In the data rows, 128 means zero.
Here are some numbered points:
[141 101 154  95 127 134  71 114] 0
[ 57 166 111 138 112  85  71 129] 1
[128 166 125 201 152 142  71 135] 2
[130 101 103 122  79 127 146 147] 3
[101 166 124 125 205 125 146 153] 4
[146 101 117 120 125 143 146 170] 5
[141 166 222 139 130 200  71 158] 6
[155 101 113  86 101 118 146 128] 7
[116 101 106 112  89 113 146 130] 8
[ 95 166 107 164 107 112 146 134] 9
[117 166  97 126  90 118 146 136] 10
[148 166 139 196 186 133 146 165] 11
[ 62 166 112 125 182 138  71 129] 12
[102 166 115 165 158 122 146 144] 13
[131 166 123 104 134 119 146 131] 14
[ 93 166  98 158 147 124 146 151] 15
[135 166 136 143 132 118 146 136] 16
[172 101 129  80 127 119 146 149] 17
[161 101 112  85 116 121 146 131] 18
[155 101 104 124  76 133 146 163] 19
[148 101 109  74 122 121 146 129] 20
[145 101 112 119 120 124 146 134] 21
[154 166 127 113 118 113 146 142] 22
[102 166  94 171 114 117 146 151] 23
[138 166 177 160 117 133 146 139] 24
[ 93 101 123 131 128 113 146 132] 25
[ 98 166 100 154 166 116 146 157] 26
[131 101 119 109  74 113 146 134] 27
[128 101 117 112 103 120 146 118] 28
[132 101 161 121 140 137  71 133] 29
[155 166 172 221 200 174 146 111] 30
[100 166  99 140 135 108 146 155] 31
[ 97 101 111 116 145  85 146 157] 32
[152 101 105 106 127 167 146 164] 33
[100 166 126 175 163 128 146 139] 34
[ 89 101 119 142 104 124 146 132] 35
[155 101 181 138  97 173  71 156] 36
[ 99 166 116 135 137 127 146 139] 37
[170 101 157  81 108 242  71  27] 38
[155 166 113 157 160  96  71 128] 39
[112 101 213 167 190 233  71 129] 40
[123 101 117 130 102 108 146 138] 41
[ 98 101 120 128 131 113 146 148] 42
[136 166 139 129 109 109 146 122] 43
[129 166 192 173 237 155 146  69] 44
[118 101 108 107 126 114 146 130] 45
[150 101 142 107 128 114 146 127] 46
[133 101  96 112 111 114 146 132] 47
[ 88 166 166 175 150 129 146 133] 48
[179 101 158  87 144 132  71  84] 49
[169 101 118 100 111 122 146 136] 50
[140 166 167 193 143 186 146  72] 51
[ 81 166 108 136 131 113 146 142] 52
[101 166 146 203 143 138 146 137] 53
[149 101 124 120 109 112 146 125] 54
[157 101 125 116 121 127 146 155] 55
[146 166 176 114 148 164  71  90] 56
[ 67 166 101 149 128 108 146 139] 57
[179 166 170  85 133 105  71  67] 58
[ 45 166 106 141 149 125 146 143] 59
[101 166 121 146 149 125 146 147] 60
[ 94 166 236 159 167 164 146 130] 61
[121 166 103 121 128 118 146 138] 62
[144 101 118  96 110 141  71  88] 63
[138 101 138 121  72 118  71 113] 64
[153 101 120 115 113 103 146 136] 65
[161 101 150 123 109 138  71 176] 66
[128 166 120 186 148 113 146 181] 67
[117 101  88 119 134 121 146 138] 68
Which three points above are nearest to each new point? Their numbers follow each, nearest first.
[152 101 143  93 138 159  71 108] --> 0 63 49
[117 166 108 150 168 111  71 165] --> 39 2 12
[151 101 116 127 109 137 146 179] --> 5 55 19
[152 101 145 103 120 111 146 135] --> 46 65 54
[138 166 108 129  94 126 146 147] --> 10 22 62
[127 166 164 207 181 169 146 102] --> 30 51 53
[142 166 146 225 196 165 146 109] --> 30 11 51
[121 101 115 139 118 112 146 141] --> 41 42 25
[120 166 155 206 156 135 146 148] --> 53 11 34
[128 101 144 115 140 129  71 154] --> 29 0 66
[110 166  92 146 138  90 146 135] --> 31 62 52
[126 101 173 129 125 208  71 151] --> 36 29 6
[140 101  93  99 115 111 146 137] --> 47 45 21
[ 98 166 137 179 173 135 146 145] --> 34 13 53
[ 95 166 111 163 107 116 146 138] --> 9 23 52
[131 101  75 107 103 118 146 136] --> 47 8 68
[ 88 166 128 153 199 119 146 149] --> 4 26 34
[135 101 116  96  73 114 146 127] --> 27 8 7
[187 101 114 113 114 126 146 123] --> 50 18 54
[148 166 132 231 194 145 146 145] --> 11 30 53
[149 101 150  90 201 159  71  41] --> 49 56 0
[105 101 126 122 138 118  71 125] --> 29 0 63
[130 101 122 100 102 115 146 123] --> 28 8 54
[146 166  93 115 117 155 146 144] --> 62 22 14
[128 101 156 143 145 137  71 152] --> 29 66 0
[ 92 166 123 132  75 116 146 139] --> 10 9 52
[ 38 166 100 131 137 126 146 140] --> 59 57 52
[124 101 126 121 103 116 146 143] --> 41 28 8
[ 78 166 115 132 120 110 146 146] --> 52 57 37
[155 101 250  83 111 255  71   0] --> 38 56 49
[153 101 165 105 111 121  71 112] --> 0 29 64
[124 166 128 138 126 133 146 143] --> 16 37 62
[ 81 166 102 151  89 118 146 136] --> 9 23 57
[120 166 151 170 233 162 146 106] --> 44 30 4
[198 101 143  85 115 123  71 106] --> 49 0 63
[121 166 108 133 127 123 146 128] --> 62 37 16
[127 166 160  76 124 106  71  11] --> 58 56 49
[124 101 131 101  95 121 146 113] --> 28 8 27
[116 101 191 145 160 228  71 130] --> 40 6 36
[150 101  97 120 145 120  71  87] --> 63 0 49
[162 101 202 126 125 230  71  50] --> 38 56 40
[124 166 138 141 135 121 146 130] --> 16 43 37
[216 101 152  95 130 122  71  64] --> 49 58 63
[130 101 173 138 130 109 146 135] --> 46 54 25
[122 101 128 135 113 113 146 134] --> 41 54 28
[117 101 127 119  94  93 146 149] --> 41 8 27
[188 101 132 121 160 105  71 108] --> 49 0 29
[149 101 111 114 118 147  71  97] --> 63 0 64
[153 101 122 119 107 139  71 104] --> 63 64 0
[115 166 113 128 117 109 146 140] --> 62 37 10
[134 166 167 192 181 143 146 141] --> 11 53 30
[128 101  81  62 169 113 146 121] --> 20 45 68
[ 95 166 145 210 100 123 146 134] --> 53 9 48
[ 72 166 129 151 206 121 146 138] --> 4 34 26
[ 82 101 126 134 149 118 146 113] --> 25 42 35
[148 166 165  82 140 128  71  44] --> 58 56 49
[131 101  93 101 107 125 146 126] --> 47 28 45
[123 166 123 153 131 117 146 140] --> 16 60 37
[184 101 136 116 144 141  71 107] --> 49 0 63
[255 101 145 129 126 255  71  42] --> 38 49 56
[119 166 210 147 120 169  71 162] --> 6 36 56
[ 57 101 117 148 125  45  71 133] --> 1 32 25
[161 101 117 103 120 160  71 102] --> 63 0 49
[140 166 180 138  97 151 146 150] --> 24 43 16
[161 166 162 255 239 185 146 104] --> 30 44 11
[149 101 109 117 133 117 146 126] --> 21 54 65
[130 166 106 184 175  93  71 171] --> 39 2 67
[255 101 147  97 114 231  71 101] --> 38 49 36
[130 101 127  86 141 144  71  45] --> 63 49 0
[226 101 255 119 125 254  71  48] --> 38 56 6
[142 166 255 150 121 178  71 160] --> 6 36 61
[ 84 101 113 131  88 109 146 135] --> 35 8 41
[159 101  76  71 125 127  71  82] --> 63 49 0
[135 166 147 120 119 118 146 129] --> 43 16 22
[122 166  95 167 148  88  71 140] --> 39 2 1
[128 101 128 111  75 111 146 154] --> 27 3 8
[ 75 101 123 145  87  95 146 131] --> 35 25 41
[ 99 166 136 167 177 136  71 152] --> 2 12 34
[161 101 128 119  79 153  71 165] --> 66 36 64
[142 166 116 117 100 124 146 159] --> 22 10 62
[128 101 110 121  87 121 146 145] --> 3 8 27
[146 101 122  68 139 117 146 128] --> 20 18 17
[255 101 213 111 138 255  71   0] --> 38 49 56
[119 166  89 138 133 126 146 133] --> 62 37 31
[135 101  98 124 111 110 146 140] --> 47 41 21
[120 166 117 146  71 118 146 131] --> 10 9 43
[113 101 132 106 132 109  71  52] --> 63 0 49
[109 166 115 180 137  80  71 136] --> 39 2 1
[123 101 117 112 122 124  71  93] --> 63 0 64
[ 72 166 172 172 146 150 146 149] --> 48 53 34
[169 101 128  87  79 175  71 118] --> 63 0 64
[106 101 146 129 148 101 146 114] --> 25 42 45
[129 101  87  82 137 120  71 110] --> 63 0 20
[129 101 206 131 143 153  71 109] --> 29 0 36
[125 101 132 129 104 122 146 141] --> 41 28 54
[154 166 194 164  94 170 146 129] --> 24 51 16
[121 101 125 107 131 109 146 122] --> 45 28 46
[ 61 166 160 151 156 111 146 133] --> 48 60 59
[140 101 122  98 120 120  71  80] --> 63 0 49
[124 166 108 136  84 120 146 143] --> 10 62 9
[128 166 114 123  97 117 146 129] --> 10 43 62
[135 101 135  92 107 123  71 124] --> 0 63 64
[ 67 166 106 137 134 120  71 123] --> 1 12 57
[122 101 125  92 123 106  71  65] --> 63 0 49
[130 101 113 114 110 137 146 165] --> 5 55 21
[157 166 110 135 119 107 146 138] --> 22 16 43
[ 82 166 111 154 153 136  71 126] --> 12 2 1
[171 101 139 127 129 213  71  25] --> 38 63 49
[143 166 138 197 214 135 146 180] --> 11 67 34
[107 166 102 192 179 149  71 139] --> 2 12 39
[123 166 175 161 168 145 146 117] --> 48 24 34
[ 86 166 106 159 121  59  71 103] --> 1 39 9
[130 166 123 192 162 142  71 136] --> 2 39 34
[119 166 186 158  74 141 146 167] --> 24 43 16
[ 89 101  98 132 141  70 146 165] --> 32 42 25
[191 101 206 130 141 255  71  61] --> 38 40 56
[ 92 166 211 188 158 165 146 121] --> 61 48 53
[120 101 134 128  91 112 146 137] --> 41 27 8
[111 101 121 125 105 106 146 140] --> 41 8 42
[111 101 123 127  96 121 146 156] --> 41 3 8
[161 166 201 140 126 126 146 125] --> 24 16 43
